In the data rows, 50 means zero.
Some points, each followed by its number:
  57  44  49  48  55  51  42  46  55  71  43  41  67  39  41  50  49  46  43  42  57  42  41  41  40  48  56  42  38  58  57  39  46  50  53  56  46  57  42  47  43  43  44  49  49  60  60  64  55  47  61  48  44  59  46  49  52  54  50  55  48  56  59  40  43  45  53  51  53 0
  51  48  72  46  46  57  37  40  43  49  39  55  70  39  40  58  58  40  53  58  66  49  57  50  41  55  62  59  47  39  45  38  39  37  56  45  39  47  52  44  37  56  52  58  54  65  61  59  53  47  57  48  40  65  57  37  37  54  41  41  42  42  46  66  60  50  54  54  66 1
  46  47  82  37  38  38  77  49  37  75  38  38  37  53  56  56  44  38  61  64  49  56  65  58  37  37  38  37  45  40  80  64  45  44  51  58  82  66  64  47  54  62  64  37  37  50  38  55  58  55  65  72  46  71  38  66  70  52  64  45  53  67  37  66  48  37  62  67  37 2
  59  48  37  43  38  53  37  37  62  38  41  51  52  52  45  57  39  40  37  71  62  38  38  50  40  37  53  40  51  63  68  38  47  50  44  38  58  59  55  67  48  37  59  52  44  37  45  51  37  40  53  37  49  51  47  37  58  45  43  49  42  47  61  47  54  47  41  44  62 3
  64  47  40  37  47  38  62  39  49  50  38  38  45  47  48  57  47  44  42  38  39  53  50  45  43  64  40  52  46  50  40  38  38  46  48  41  54  41  68  49  48  56  59  56  40  54  56  62  67  55  49  49  44  57  55  50  57  63  61  37  37  61  61  37  38  44  49  38  68 4
  55  37  37  37  75  58  43  38  40  83  65  75  37  37  40  38  38  38  47  59  37  74  37  82  54  72  38  37  38  62  71  58  55  37  74  77  88  56  74  38  73  60  53  37  37  58  42  73  76  48  37  37  83  53  38  37  46  55  85  42  57  37  64  37  38  43  63  57  46 5
  52  43  52  48  55  55  49  37  41  61  39  47  64  42  41  42  63  38  41  59  51  53  51  37  38  54  50  62  51  56  37  38  50  40  37  38  40  45  38  59  49  48  56  54  42  74  69  62  47  45  53  61  38  54  58  37  37  53  61  44  48  38  48  59  57  47  48  60  57 6
  38  54  47  40  44  54  37  41  42  37  38  56  63  43  52  46  64  42  47  48  63  48  59  49  46  47  48  61  48  50  51  40  46  43  41  38  47  45  45  55  53  37  59  62  59  51  46  43  40  56  45  37  53  49  58  45  40  55  46  41  37  40  47  57  62  58  47  58  56 7
  57  45  45  69  43  42  60  43  46  46  59  57  60  54  58  45  67  64  61  51  46  43  65  58  53  55  43  68  51  37  37  51  57  45  46  61  38  54  61  47  49  51  46  47  47  54  47  50  59  44  46  44  46  41  50  51  47  43  44  61  69  49  43  56  57  46  52  41  53 8
  50  52  54  46  57  48  47  44  44  45  54  48  49  59  38  40  44  38  55  37  38  38  46  48  51  46  47  53  40  52  45  55  49  56  40  38  44  39  66  38  58  54  60  39  42  48  38  46  54  38  37  55  51  51  38  52  54  50  48  61  37  61  54  50  49  58  40  45  45 9
  50  40  52  38  49  46  43  45  59  57  43  38  63  51  46  45  51  56  45  37  49  41  41  46  50  58  49  52  53  46  39  38  44  56  43  47  43  49  41  42  41  49  45  57  50  58  55  47  44  44  56  49  47  58  57  39  54  49  40  49  51  47  56  46  45  40  48  62  57 10
  54  56  58  57  44  46  60  39  39  47  41  38  49  58  49  48  42  39  44  37  37  44  45  38  37  49  44  52  38  54  38  47  38  47  60  46  48  43  65  38  42  56  51  48  37  37  44  59  54  49  52  51  43  52  42  52  58  48  56  75  39  61  52  37  44  50  44  50  37 11
  39  55  57  48  45  44  53  58  41  56  38  52  43  59  39  44  44  52  57  58  50  49  56  52  49  42  41  52  58  58  56  46  54  49  41  38  54  52  56  48  66  43  56  41  54  39  40  38  50  42  47  41  48  45  54  49  48  49  45  46  50  49  53  62  38  64  53  51  47 12
  64  39  40  49  53  61  37  65  67  39  54  51  47  37  50  54  63  51  41  68  54  48  44  48  51  43  61  58  51  56  64  49  59  37  45  68  53  52  37  60  46  45  43  50  61  53  54  38  37  51  60  42  57  62  69  38  47  37  52  44  56  37  39  55  56  46  48  40  55 13
  48  57  54  66  62  41  46  45  41  50  39  56  47  57  51  45  40  38  44  37  37  48  38  37  38  47  49  37  45  46  50  57  38  51  44  42  38  48  57  55  44  59  52  42  37  37  40  51  51  71  37  70  37  37  38  56  47  58  68  51  39  47  41  37  43  64  52  63  37 14
  47  37  37  37  63  67  37  57  50  52  51  49  45  40  51  43  87  55  37  46  57  77  49  46  58  37  58  69  76  46  37  41  58  40  63  64  39  46  37  47  48  64  37  54  37  54  61  39  50  66  63  67  43  43  59  39  53  45  54  37  57  37  53  51  38  53  61  43  37 15
  59  37  64  61  45  67  53  37  37  56  73  59  54  37  53  79  65  66  99  52  86  42  47  37  69  49  49  86  61  39  45  67  72  37  37  58  69  38  37  99  42  37  67  39  42  60  83  83  37  38  63  82  96  63  44  41  77  37  57  79  64  56  41  37  38  37  38  71  62 16
  38  63  55  53  52  47  57  56  43  62  65  61  41  69  58  46  53  56  47  60  46  44  60  47  55  50  38  59  47  49  39  61  49  45  40  43  46  39  58  42  61  51  42  41  45  48  38  38  54  44  37  44  51  41  45  39  46  46  43  46  58  49  43  56  44  53  50  38  60 17
  40  39  47  40  45  54  56  45  51  46  38  38  47  49  66  46  38  49  49  37  42  51  52  37  37  56  47  37  43  47  67  51  38  61  37  54  44  50  43  51  51  60  45  42  37  38  58  67  55  65  53  53  51  54  43  60  37  55  57  51  37  58  51  37  58  46  45  44  37 18
  60  45  44  41  40  47  44  43  62  56  43  38  58  52  45  38  48  53  51  47  46  47  44  38  39  54  57  56  41  53  46  38  38  62  46  48  49  39  37  51  51  41  44  54  51  65  51  61  40  43  51  65  39  61  67  37  52  49  47  44  52  48  60  48  47  43  39  53  52 19
  39  37  39  58  43  66  52  50  48  60  38  75  37  39  64  38  46  57  66  78  50  71  37  63  58  42  67  37  68  63  44  90  77  59  38  51  38  52  43  57  37  37  37  65  48  53  67  38  48  38  49  38  59  57  61  60  60  37  58  37  76  37  37  37  87  55  63  46  67 20
  40  63  57  64  49  46  49  61  39  53  62  52  42  58  48  43  47  47  46  44  45  46  56  48  53  54  44  54  40  44  42  52  54  52  52  41  51  45  61  42  67  54  57  43  47  50  38  41  57  44  37  46  60  48  40  51  46  39  50  59  43  55  46  54  51  64  43  38  52 21
  57  68  46  49  61  38  72  64  62  61  38  38  37  76  47  49  51  38  61  42  39  42  58  57  37  59  48  45  40  41  68  38  56  73  49  59  64  50  56  60  37  67  52  56  50  37  38  44  58  48  49  37  37  53  42  70  65  55  63  37  43  68  40  63  38  64  45  54  60 22
Which two points above are nearest to each new point by angle, seen from the average point of the numbered points? Their numbers follow each, nearest first.
  42  37  37  46  50  53  49  37  37  37  45  50  41  37  52  56  58  66  37  55  52  61  42  53  46  52  66  58  61  57  38  54  68  50  54  71  38  40  41  72  52  40  37  44  64  58  65  57  47  64  37  44  62  37  56  55  50  37  46  39  37  37  37  40  78  65  49  41  49 >> 20 13
  38  37  44  44  49  46  46  60  55  48  58  55  59  48  60  48  47  61  39  37  50  47  54  37  58  45  53  41  66  55  44  38  63  57  46  64  45  49  43  46  42  51  37  65  37  51  61  42  39  42  56  61  54  55  60  40  43  37  55  56  66  52  45  37  42  47  48  45  37 >> 15 10
  55  46  52  49  47  48  51  38  53  54  51  45  57  55  54  50  38  47  45  46  52  43  42  57  49  54  47  43  38  52  55  52  42  57  70  51  51  63  52  53  40  50  50  52  46  37  53  57  47  50  53  46  52  54  54  51  53  48  71  53  37  56  50  38  38  37  49  51  45 >> 11 0
  49  55  49  37  45  64  37  59  70  54  63  54  47  40  55  53  54  46  45  61  59  45  38  37  54  60  69  37  44  53  55  47  42  51  37  52  53  47  46  45  39  40  48  65  56  50  64  40  37  45  57  40  52  47  55  37  53  37  37  43  47  44  51  68  58  50  55  55  46 >> 13 3
  73  56  45  48  50  46  53  40  54  44  38  38  50  60  46  46  50  52  60  47  44  41  43  45  37  53  45  37  43  61  45  38  41  55  61  54  44  48  52  39  55  51  53  47  43  50  59  66  49  48  50  39  49  47  40  52  51  57  51  46  37  59  55  46  42  57  45  56  45 >> 11 4
  38  58  57  65  47  53  37  56  52  37  39  57  47  50  47  50  57  40  51  48  52  54  64  54  51  55  38  69  47  45  37  42  42  54  40  48  38  50  38  44  70  43  65  51  52  61  38  38  39  67  47  62  54  54  58  40  45  59  55  43  39  37  53  60  56  69  50  38  61 >> 7 21
  38  59  50  45  38  51  63  62  37  50  38  45  49  60  38  46  40  53  48  58  50  43  46  48  51  44  50  47  61  52  59  54  49  50  58  38  51  43  54  43  65  45  60  37  51  48  38  38  48  61  49  51  39  42  42  71  50  62  50  57  38  51  50  51  45  50  55  49  43 >> 12 21
  49  43  54  39  45  44  54  42  59  58  54  48  60  53  56  56  40  53  44  47  42  40  49  45  47  52  54  40  41  50  55  47  39  47  65  51  49  69  52  53  37  49  46  52  43  37  51  57  45  58  58  48  64  49  47  53  52  50  73  50  45  59  56  37  45  37  45  52  44 >> 18 0
  84  56  83  56  38  59  85  37  80  61  50  72  50  65  50  60  70  56  54  51  63  49  70  49  43  53  41  58  61  37  38  61  58  76  37  73  44  38  59  40  37  37  48  46  83  80  49  54  37  58  73  37  61  47  41  71  38  59  40  51  37  40  38  61  66  37  38  38  37 >> 8 1
  53  57  44  57  38  41  57  70  40  57  58  56  37  58  45  45  38  40  41  56  49  52  44  37  57  62  53  61  39  54  37  59  57  47  48  38  55  38  52  49  63  56  65  56  44  37  40  38  67  63  37  52  50  44  38  54  46  44  65  71  40  46  54  38  47  57  38  50  45 >> 21 9
  58  60  46  38  53  52  40  37  60  46  59  43  61  58  38  51  38  42  49  54  67  38  44  50  44  39  53  37  45  52  44  42  41  57  41  38  50  38  44  61  57  47  61  47  67  39  43  52  44  38  53  42  40  45  42  44  52  51  46  50  37  60  46  59  44  43  62  66  63 >> 3 7
  40  52  40  37  73  49  41  43  67  65  38  45  41  60  80  38  41  64  57  63  37  59  37  56  57  55  51  64  75  37  63  49  73  37  37  72  39  54  62  38  56  43  41  54  47  46  38  72  81  48  37  65  37  37  38  45  37  37  37  77  58  70  39  54  57  49  53  38  37 >> 8 17
  47  54  51  54  47  43  59  37  47  39  38  44  58  63  51  50  44  51  54  37  41  38  50  37  37  51  45  40  45  58  53  46  43  56  47  46  49  47  39  39  45  53  55  38  43  48  45  55  47  49  53  43  45  53  43  55  39  60  56  57  37  59  50  44  40  51  44  45  47 >> 11 18
  38  37  37  37  47  38  43  37  48  49  53  95  63  37  78  99  63  77  37  39  37  94  62  86  37  37  97  37  39  99  52  73  63  37  71  46  88  65  37  68  37  99  37  37  84  37  99  63  69  88  69  50  37  46  57  37  66  47  37  47  69  50  37  64  87  37  56  94  37 >> 20 15
  40  44  37  59  38  52  39  49  53  37  45  48  49  37  50  49  67  42  48  47  37  47  61  75  62  55  51  53  38  37  64  38  52  37  37  56  63  38  37  59  37  59  44  54  62  75  60  38  37  40  54  53  37  49  85  56  54  37  39  37  37  45  55  37  71  47  56  67  65 >> 13 7
  46  37  47  40  52  46  45  49  64  54  51  44  59  57  50  45  47  63  46  37  46  44  48  40  51  59  48  46  55  53  50  38  48  60  41  63  45  51  43  47  42  51  46  55  46  55  58  46  42  40  56  55  56  58  56  43  46  51  50  48  47  50  59  41  39  37  44  53  50 >> 10 19
  49  53  43  37  44  38  40  49  65  52  73  38  64  54  48  49  46  38  41  63  66  48  44  63  44  49  45  57  46  41  58  56  56  39  37  60  59  41  43  68  48  51  37  43  63  53  56  67  37  43  63  41  44  54  67  46  58  54  47  42  41  37  62  55  57  38  38  57  67 >> 13 3
  46  53  56  62  45  47  59  58  37  54  64  50  43  52  47  43  53  42  47  49  43  46  53  50  46  52  46  60  43  40  37  58  49  50  42  42  42  48  62  49  56  57  58  44  51  51  40  43  60  38  37  51  60  45  42  52  39  46  48  51  37  55  52  62  47  65  46  38  58 >> 21 17
  56  45  49  45  58  47  55  37  52  50  39  45  60  51  45  49  48  46  48  37  44  44  42  54  38  40  49  46  44  58  44  51  45  57  40  47  51  40  57  46  52  56  51  52  42  46  47  59  54  48  48  49  37  55  48  46  67  54  47  51  37  55  50  44  46  50  47  56  52 >> 11 9
  38  37  44  45  40  56  37  37  44  54  38  54  39  44  53  61  38  42  40  37  57  48  61  37  43  51  53  51  58  39  57  56  71  65  56  57  52  73  37  64  58  37  41  60  44  54  59  55  41  38  37  52  43  40  57  40  44  37  56  45  46  52  39  41  71  58  42  44  37 >> 20 18
  59  45  47  54  51  52  53  45  47  47  38  42  62  48  51  53  47  44  40  37  49  54  44  45  49  49  53  50  58  48  41  49  41  52  63  47  44  50  56  38  38  53  49  55  38  51  52  52  48  40  54  51  40  58  48  44  47  51  51  52  48  56  53  44  44  38  46  55  48 >> 11 10
  59  58  81  86  38  40  57  69  48  37  57  70  73  47  38  38  82  38  37  57  37  95  37  37  78  37  72  76  38  37  37  66  38  37  71  59  44  84  37  67  41  37  41  52  46  53  81  58  83  57  37  37  69  37  44  84  67  66  37  88  64  37  37  75  62  37  58  38  66 >> 8 20
  58  37  46  54  69  38  53  48  90  37  56  38  49  61  38  39  79  49  60  49  37  40  44  70  67  74  38  45  38  69  45  38  74  67  63  38  67  38  37  58  37  37  38  83  51  55  44  58  37  43  47  72  50  37  38  56  59  41  67  50  63  37  40  55  65  69  86  72  38 >> 22 10
  75  47  37  61  38  47  53  43  47  37  43  59  37  62  67  60  43  65  65  72  50  55  73  46  55  37  38  37  85  64  37  56  62  51  59  66  70  38  48  51  37  37  37  37  56  39  45  58  73  38  52  43  37  37  53  61  68  54  47  37  52  45  55  37  51  44  74  38  56 >> 20 8
  59  46  48  48  40  38  45  53  62  49  57  52  68  48  57  53  38  59  46  58  49  50  44  42  49  49  49  38  46  46  57  49  50  49  55  60  49  46  45  64  45  37  43  58  46  47  54  53  39  40  55  55  66  55  57  41  47  37  52  50  42  50  44  37  51  38  57  46  42 >> 13 3
